128 stands for zero in the data rows.
Some points:
[167 126  66  85 125 153 145 104 131  95 119 139 135 121 181 198 117 158
 163 119  88 118 147 148 237 160 196 164  65  61 150 169 101  48  78 123
  92  98 122 115 113 131  87 183 110 196 195 107]
[ 63 148 116 158 135 161 163  83 130 175 135 180  78 123 144 168  92 120
  57 177 156  80 120 127 118 125 196  37  83 106 173 178  44 127 135 133
 133 147 101 189 116 161  98  53  82 144 135 181]
[112 158 133 116  44 153  87 177 105 136 109 178 101 135 138 136 130 165
 164 184 189  99 132  90 137 168  40  91 178  76 140 147 185 117 132  45
 145 111 118 186 164 197  46 168 152 169 115 173]
[185 118  53 127 137 132 155  37  78  89 133 143 140  97  63 130 139  42
 151 179 154 111  28  96 166 221 146 114 119  67 150 114 161 167 145  61
 110 172 165 141 117 116 104 151 151  96 154 178]
[ 62 187 135 184  89 183 149 160 180 140 182 131 133 138 100 113 150 119
 169 171  85 129 101 122 158 150 120 109  67  49 124 126 147 198  67 145
 239 140 108 110 149 133 196 105  95 146 191 114]
[105 126 158  91 128 184 209 126 120 169 179  21 150  90 133 149 151 112
 123 105 152 148 136 165 158 126  58  80 149  96 105 127  69  80 181  96
 111 147 109  63 158 122 132 113 135  85 219 172]
[135 143 116 179 127 130 192 110  74 111 177 113 116 151  97  63 116 233
 190 168  86 114 161 150 128  90 202 119 115 133  87 134 123 165 189 109
  78  92 110 170  98 146 100 137 189  73 139 106]
[ 90 149  49 175  61 160 137  73 136 153 114 101 124 160 172 175  31 167
 161 128 184  70  49 152 144 214 130 153 147 157 137 175 153 103 177 131
 116 102 144  85 120  61 128  65 103 125  84  88]
[152 165 119  95 109 160 156 132  37 148 104 194 146 105 108 182   3 159
 164  76 115 166 115 157 106 173 157 189 169 104 129 133 174 152  97 116
 104 128 173 199 151 181 182  80  84 116 183 168]
[ 78 131 113 110 137  52 113 165 133 148 144 102 186  71  83 112 130 171
 174 157 131  85  78 132 120 170 187 144 155  41 124 216  61 113 138  82
  51 117 121 121 225 177 162 129  79 136  94  81]
[118 125 108  89 175  94  68 118  76 102 151 141  49 132 179 127 112 188
 114 156 147  87  98  68 121 180 122 167  84  91  77 174 114 165 200 168
 189  97 114 112 172 117 115 130 156  38 218 192]
[ 72 105 130 167 125 106 161  98 128 155  84 138  88  97  73  86 132 119
 134  75 202  92 104 128 133 199 115  61 103  87 144 192 107 165 143 146
 139  27 151 132  49 162 204 163 145 182 203 117]
[ 28 102 149 180 160 103 113 110  92 124 210 175 137 112 208 147  90 123
 214  36 149 114  58 125 138 135 128  88 120  70  58 158 144  90  49  77
  89  97 115 172 131 118  78 109 141  82 192 144]
[151  96 145 151  76 126 165 116 142  78 200 204 169 121 191 179  48  93
 149 190 188 106 120  96  76  92 103  87 126  46 165 124  83 110 140 130
 121  65 195 107 138 140 163 149 117  93 186  69]
[ 52 133 147 142 151 117 124  85 137 153 151 155 166 156 114 164 161 144
 125 163 188 165 168  70 105 138 183 193 204  80 146 174 149 155 121 110
 137 130 169  93 146  55 106 146 182 146 209 209]
[115 110 163 112  59 138 170 134 149 119  95 147  80 141 197  87 144  64
 156 144 214 194 137 144 115 235 217 117  94 117  82 178 154  94  97 125
  67 138  78 102 210 181 156 137 158  52 125 143]
[105 153 111 184 132 100 108 153 104 131 152  57 128 112  98 194  13 114
 175 201 185 119 140  63 143 177 176 102  89  62  84  83 178  51  83  96
 140 127 187 113 107 189 138  79 200 151 167 127]
[121 134  90  73  62  92 127 183 225 169 175 194  93  62 101 125  85  91
 143 116 126  97 118  87 140 159 204  51 110 182 116 107 160 113 192  72
 106 145 143  97 124  95 143 125 131 141 216 143]
[152 162  99 200 161 135  91 148 129 141 125 134 105 182 152  85  86 161
 177 104 185 131  60 152 120  74 128  76  77 112 201 135 129 112 122 166
  71 193 205 106 199 167 133 129 162 130 202 160]
[ 91 113  56 167 101 120  67 146  86 116 118  94 130 115 164  93 112  55
 186 102  88 192 126 142 104  95 166 130 116  59 115 216 101 147 189  66
 167 137 155  56  49 180 108 118 108 121  90 151]
[ 83 145 159  83 110  50 145  93  63 178 176 153  75 194 126  98  80  75
 117 114  68  97 116 121 146 189 140 110 152  49 224 152 191  55 188 152
 148 120  93 101 148 128 101 129 188 110 168 101]
[ 80 182 112 125 113 105 139 164  69 149 189 114 162  87 140 119 111 111
 104 151 151  81 181  97  94 193  90 116  90 103 146 188 133 136  59 171
  67 192 181 129 101  80  84 205 113  75  97 153]
[165 189 124 192 126  25 188 133  45 187 161 170 112  70 142 169 193 116
 102 145 148 149  74 132 158 147 141 135 132 172 156 121 127  70 141  92
 206  89 170 104 157 114 109 144 128 129 132 140]
[173 115 173 127  62  95 104  31  73 175  54  92 165 160 143 109 122  94
 178 133 122  22 113  81 161  84 171  95 143 103  45 126 132 141 118 103
 122 136  96 142 149 108 163 122 121 153 155  93]
[169 105 102 146 184  27 144 127 143 156 113 172  71 147 140 192  43 150
 145 168 161 139 126 187 127 148  87 101 193  44  71  96 136 130  94 112
 113 175  72  93 107 118 111 129  96 143 123 104]
[204 119 111  92 181 149 125 125 154 173 109 122 126  94  99 103 115 133
 153 164  98 110  89 119  30 151 135  95 127 137 121 243 150  24  75  52
 168 101 124 134 128 122 139 117 123  87 132  88]
[117  64  94 104 107 125 155 180  55  54 157  61  94 110 122 153  92 140
 134  90 192  62  83 125 125 148 200  64 201 123 193 138 147 159  52 139
 201 121 135 119 147 125  72 163 130 135 156 154]
[112  49 147 154 110 107  91 101 103 130 109 121 204 163  68 179 154 178
 160  56 113 142 165 126  30 156 145 119  31 111 141  93 144 102 158 150
 117 114  78 104 146 137  96 105 133 124 106 146]
[ 87  92 147 100 128 147  98 160 119  91 158 124  86 132  93 132 144 114
  92 123 161 139  21  85 125  67 142 222 102 151 138 108 101 109 142 149
  90 188  91 159  39 179 116 159 112 128 143  54]
[179 217 136 157 151 159  90 106 119  99 107 160 111   0 121 152 107 104
 152  96 150 145 138  72 145 150 127 102 205  71 153 126 132 149 116 213
 105 105  92 105 194 126  69 124 186  88 125  98]
[131 123 101 167  42  62 125  69 154 119 180  84 125  65 123  81  82 118
  34  86 148 123 138 118 101 148 134 182 122  61 156 170 158 151  82  45
 118 132 111 126 171 169  43 125 113 110 210 136]
[ 74  56 175 177  89 138  83  78 139 192 103 132  85  47 118 154   0 157
 168 160  86 140  74 206 153 115 163 149 148 104 124 159 127 108 120 135
 185 155 182 128 149 118 111 255 149 102 122 146]
[175 130 168 150  97 102 149 200 193 166 123 106 152 176 146 149  93  95
 120  98  77  73  41 116 124 181 165 151 138  67 102 107 101 148  94 157
 103  70 220 156 121 157 115 125 172 106 137 223]
[117  79 156 168 188 111 113 115 134  83 132 123 197 139 158  85  70 145
  85 170  79 172 115  86 196 121 138  41 182 172 140 149 205 122 141 107
 112  98 125 124 139 144 164 133  72 109 102 125]
[ 81 160  65  20 128 108 151  44 149 114 132 135 175  91 159  60 123 198
 133 109 153 145 117 127  95 117 140 129 143  83  77  78 119  81  85 129
 159 133 164 129 120 158 162  96 176 141  71 153]
[162 183 176  72 122  88  68  96 132 126 195  61  99 136  83 128  61 132
 206 158 186 178 107 133 140  98 148 119 108 133 171 191 112 119  97 112
  90  42  83 131 112  77 184 127 102 127  93 199]
[153 134 104 115 130  79 219 123 135 223 150  98 145 107 145 173  96 165
 165  98 200 161  79  39 166  98 153  83 126  51 148 217 199 144 171 155
 166 148 132 147 142 176  80 184 115  64 143 140]
[125 114 132 124 210 147 138 120 177 158 156 134 121  91 181 140 115  72
 178  94 155  40 197 178 134 118 139 215  89  94 161 125 199 174 135  69
 128 132 141 140 154 176 147 115 145 137  99 109]
These points spread out most along one direction. Take the direction at right angles to it along which they spread out most. Go by this last direction. Where along it does each point below lie, from 0 to 99? 50 is the average, and the first point above lies past it. One standard deviation of the points above along it is 16.
[152 165 119  95 109 160 156 132  37 148 104 194 146 105 108 182   3 159
 164  76 115 166 115 157 106 173 157 189 169 104 129 133 174 152  97 116
 104 128 173 199 151 181 182  80  84 116 183 168] 87
[117  64  94 104 107 125 155 180  55  54 157  61  94 110 122 153  92 140
 134  90 192  62  83 125 125 148 200  64 201 123 193 138 147 159  52 139
 201 121 135 119 147 125  72 163 130 135 156 154] 56
[ 81 160  65  20 128 108 151  44 149 114 132 135 175  91 159  60 123 198
 133 109 153 145 117 127  95 117 140 129 143  83  77  78 119  81  85 129
 159 133 164 129 120 158 162  96 176 141  71 153] 47
[121 134  90  73  62  92 127 183 225 169 175 194  93  62 101 125  85  91
 143 116 126  97 118  87 140 159 204  51 110 182 116 107 160 113 192  72
 106 145 143  97 124  95 143 125 131 141 216 143] 42
[115 110 163 112  59 138 170 134 149 119  95 147  80 141 197  87 144  64
 156 144 214 194 137 144 115 235 217 117  94 117  82 178 154  94  97 125
  67 138  78 102 210 181 156 137 158  52 125 143] 36
[179 217 136 157 151 159  90 106 119  99 107 160 111   0 121 152 107 104
 152  96 150 145 138  72 145 150 127 102 205  71 153 126 132 149 116 213
 105 105  92 105 194 126  69 124 186  88 125  98] 59
[ 90 149  49 175  61 160 137  73 136 153 114 101 124 160 172 175  31 167
 161 128 184  70  49 152 144 214 130 153 147 157 137 175 153 103 177 131
 116 102 144  85 120  61 128  65 103 125  84  88] 71
[112  49 147 154 110 107  91 101 103 130 109 121 204 163  68 179 154 178
 160  56 113 142 165 126  30 156 145 119  31 111 141  93 144 102 158 150
 117 114  78 104 146 137  96 105 133 124 106 146] 31
[105 153 111 184 132 100 108 153 104 131 152  57 128 112  98 194  13 114
 175 201 185 119 140  63 143 177 176 102  89  62  84  83 178  51  83  96
 140 127 187 113 107 189 138  79 200 151 167 127] 79
[ 87  92 147 100 128 147  98 160 119  91 158 124  86 132  93 132 144 114
  92 123 161 139  21  85 125  67 142 222 102 151 138 108 101 109 142 149
  90 188  91 159  39 179 116 159 112 128 143  54] 30
